0: -2.366:0.186:0.214:-0.626:0.057:-1.535:0.871:1.319:0.686:0.720:-2.560:-0.309:-2.947:-0.775:-1.830:-0.355:1.096:-2.014:0.643:-1.776:-1.512:1.839:1.186:-1.673:0.835:0.029
1: 1.057:-0.382:-0.074:0.636:0.055:-0.528:-1.623:0.892:1.712:-2.396:0.464:1.416:1.655:-0.262:-0.878:0.243:0.137:0.752:0.806:0.402:-1.667:0.136:-1.308:0.541:-1.301:-1.324
2: 1.633:1.762:0.538:0.175:-0.408:-0.157:2.015:0.098:-1.672:0.155:-0.665:0.110:-2.640:-0.384:1.117:0.603:1.349:1.646:1.196:0.259:0.224:0.029:-0.308:0.729:0.868:-0.254
3: -0.100:0.758:-1.263:0.157:0.824:-0.547:-0.260:-1.651:-0.186:0.918:-0.972:-0.489:-1.042:-1.602:0.542:-0.672:-1.252:0.615:0.958:0.912:0.925:-0.790:1.611:-1.940:0.238:1.267
4: 0.344:-0.313:0.318:0.691:-0.451:-0.097:0.991:0.565:-0.984:0.597:-0.346:-0.380:1.661:-0.267:-0.166:-0.023:1.043:1.150:-2.445:1.593:0.198:-1.869:-0.273:1.553:0.062:-1.210
5: -1.446:-0.040:0.481:-0.296:0.487:-0.736:0.940:1.342:0.671:1.064:0.293:-1.246:-0.276:0.082:1.569:-0.320:-1.924:-2.026:-2.235:-1.325:1.207:1.449:-0.453:-1.898:0.566:1.549
6: -0.037:-0.069:-1.700:-0.765:0.012:0.341:-1.210:-1.701:0.383:0.506:-0.385:-1.365:-0.145:-0.284:-0.521:-0.483:-0.774:0.830:1.114:0.755:1.371:-1.895:0.964:-1.060:-0.013:1.201
7: 1.209:1.267:1.231:-1.652:-1.506:1.324:0.185:-0.233:0.728:-0.997:0.984:0.553:0.100:-0.374:-0.563:-0.046:0.617:1.275:1.044:-1.723:0.930:-0.833:-1.106:1.289:-0.552:1.386
8: 1.113:1.662:-0.299:-0.257:-0.340:1.333:1.256:-0.689:-0.680:0.409:-0.376:-0.537:-1.110:0.236:-0.606:0.201:0.370:1.487:-2.478:-0.617:0.510:1.076:-0.125:-1.825:0.114:-0.242
9: 0.485:1.032:-0.197:-0.131:0.255:0.127:0.798:-0.424:-0.608:0.287:-0.230:-0.496:-0.909:-0.243:0.393:-0.029:0.446:1.537:1.248:-0.640:0.924:-0.880:-0.083:1.440:0.520:-0.336
10: -0.773:-0.191:0.027:-0.054:0.698:-0.619:0.130:0.127:0.043:0.364:0.414:-1.303:0.472:-0.235:1.592:-0.194:1.361:1.578:-2.441:-1.377:1.410:-1.534:-0.055:-1.730:0.314:0.335
11: 0.723:0.123:0.103:0.365:0.744:0.692:1.148:0.159:-0.281:0.385:-0.785:-0.432:-0.812:-0.282:0.165:-0.174:0.673:-2.048:1.121:-1.510:1.098:-0.886:-0.367:0.795:0.334:1.024
12: 0.426:1.259:0.569:-1.640:-0.191:0.192:-0.038:-1.082:0.091:0.323:0.184:0.190:-1.336:-1.997:-0.253:-0.591:-2.097:0.956:0.925:0.298:0.643:0.337:0.794:1.200:0.225:-1.810
13: -0.066:-0.576:0.810:-0.325:1.128:-1.398:-0.239:1.705:-0.136:-0.203:0.524:0.200:-0.206:-0.932:-0.841:0.288:-0.311:-1.941:1.117:0.942:1.282:-0.092:-0.077:0.702:0.417:0.836
14: -0.435:0.534:-0.709:-0.077:-0.899:0.458:-1.657:-0.733:0.434:-0.152:0.106:-0.232:-0.154:0.012:-1.295:-0.563:-1.197:1.131:1.034:0.027:-1.774:0.970:0.274:-1.794:-0.667:-0.392
15: 0.154:0.505:-1.142:0.624:0.435:0.232:-1.258:-1.402:1.181:-0.924:-0.605:-0.173:0.626:-0.481:0.975:-0.537:-1.321:0.354:0.955:0.019:-1.899:0.883:-0.035:1.681:-0.626:-0.847
16: -1.830:-0.790:0.603:-0.585:-1.970:-0.184:-1.319:0.938:0.295:-1.787:-0.350:-0.050:0.226:1.008:-0.146:0.099:0.107:-1.464:0.932:-0.537:-0.149:1.626:-0.121:-1.193:-0.583:0.541
17: -0.993:-0.362:1.035:1.132:-0.217:-2.089:-0.035:0.795:0.576:-0.131:-0.153:-0.656:0.849:0.245:-0.372:0.156:-0.058:-1.763:1.056:1.180:1.462:-0.570:0.031:-1.786:0.410:0.613
18: -1.414:0.079:0.478:-0.209:0.820:-0.692:0.616:0.962:0.616:0.872:0.234:-1.293:-0.131:0.151:1.638:-0.249:-2.091:1.721:-2.506:-1.259:1.246:1.203:-0.345:-1.787:0.663:1.458
19: 0.209:0.977:0.028:-0.299:0.344:0.399:0.737:-0.308:-0.721:0.424:-0.162:-0.609:-1.034:-0.371:0.132:-0.083:0.858:1.662:1.227:-0.416:0.889:-1.361:-0.188:1.493:0.616:0.237
20: -0.704:-0.091:0.050:-0.038:0.682:-0.646:0.097:0.033:0.078:0.296:0.356:-1.207:0.523:-0.657:1.653:-0.157:1.284:1.567:-2.484:-1.475:1.310:-1.503:0.060:-1.733:0.313:0.282
21: -0.095:-1.058:-1.777:-1.774:-0.932:1.089:-1.920:-1.277:0.909:0.055:0.419:-2.112:0.871:1.080:-1.399:-0.348:-0.434:1.198:-2.410:0.138:-2.024:0.904:-0.009:-0.211:-0.200:1.686
22: -0.591:-0.322:1.380:-1.296:-0.126:-0.755:0.077:0.713:0.045:-0.762:0.138:-0.629:0.027:-0.333:-1.878:0.156:-0.530:-1.641:1.050:-1.284:-1.741:-0.718:0.014:-1.743:0.487:0.797
23: -0.910:-1.030:-0.258:0.026:0.004:0.046:-0.574:0.877:-0.036:0.580:0.838:0.723:-1.105:-0.140:0.977:0.224:-0.174:1.657:0.903:-1.038:0.474:0.391:-0.237:-1.681:-0.207:-0.610
24: 0.687:-1.228:-1.005:-1.451:0.592:0.097:-1.191:-0.195:-0.664:0.366:1.447:0.759:1.681:0.531:1.500:0.118:0.996:-1.280:-2.361:1.894:-1.202:1.700:0.274:1.556:-0.125:-1.488

-0.401:-0.267:0.317:-0.205:1.744:-1.091:-0.007:0.311:-0.558:0.423:0.855:0.514:1.059:-0.001:-0.849:0.112:0.098:-1.499:-2.451:1.447:-0.597:1.630:0.321:1.189:0.503:-0.671 : 24 13 4
1.518:-1.221:-2.344:1.147:-0.233:5.041:0.502:-0.683:-0.142:1.091:-1.374:1.980:-2.270:2.258:0.918:0.328:-1.457:-1.533:0.743:0.845:-1.277:1.074:-1.173:1.677:-1.083:1.829 : 11 15 9
-1.029:-0.542:0.264:0.186:0.156:-0.652:-0.766:0.298:0.804:-1.596:-0.403:-0.589:1.054:0.282:-1.287:0.093:0.061:1.511:1.054:-1.283:-1.040:0.060:-0.398:-1.584:-0.172:-1.650 : 14 1 23
0.162:-0.381:0.262:-0.214:2.466:-0.885:-0.071:0.467:-0.863:0.141:1.133:1.148:1.237:0.082:0.130:0.259:-0.774:-1.214:-2.388:1.146:-1.211:1.682:0.141:0.418:0.425:0.518 : 24 13 5
1.102:0.904:0.263:1.948:-1.317:-0.649:-0.730:-0.142:1.453:-2.137:-0.801:1.039:0.993:0.592:-1.096:0.405:-0.827:1.198:0.848:1.347:-1.922:-0.341:-1.097:1.108:-0.772:-0.954 : 1 15 14
0.277:0.258:-0.593:-0.207:0.947:-0.102:-0.873:-0.536:-0.592:0.101:0.514:1.430:0.266:-0.225:1.146:-0.261:0.974:-1.856:1.119:-0.901:-0.420:-0.178:0.718:0.708:-0.220:-0.013 : 11 13 9
1.014:1.065:0.509:0.550:-0.225:-0.271:0.894:0.128:-0.663:0.130:-0.203:0.896:-0.171:1.555:-1.876:0.595:-1.242:-1.418:1.161:1.593:-0.580:1.199:0.132:1.330:0.218:-1.953 : 13 12 9
0.313:0.123:1.720:-1.490:-1.686:1.759:-0.301:0.695:0.995:-0.642:0.678:0.771:-0.245:0.119:1.258:-0.398:1.514:-1.876:0.847:1.522:1.642:1.827:-0.984:0.775:-0.609:-1.361 : 16 13 7
-2.397:-1.410:-0.426:-0.133:-0.665:0.220:-0.777:0.233:0.031:-0.729:-0.651:-0.559:-0.739:1.008:1.426:0.329:-1.293:-1.614:0.865:1.252:-1.298:-1.083:-0.096:-0.162:0.058:-0.461 : 16 17 23
2.612:1.333:0.819:0.549:-0.165:-0.301:1.867:-0.444:-2.553:-0.382:0.286:1.018:-0.796:0.028:-1.102:1.002:-0.372:-1.785:-2.439:-1.480:-1.456:-1.004:0.246:1.123:0.357:1.175 : 11 8 2
0.200:0.051:0.309:-0.342:-1.371:-0.216:-1.444:-0.566:1.607:-3.131:-0.935:1.332:0.885:-0.698:-1.688:0.049:-0.336:0.771:0.535:-0.712:-0.709:0.562:-0.207:1.724:-1.223:1.002 : 1 15 7
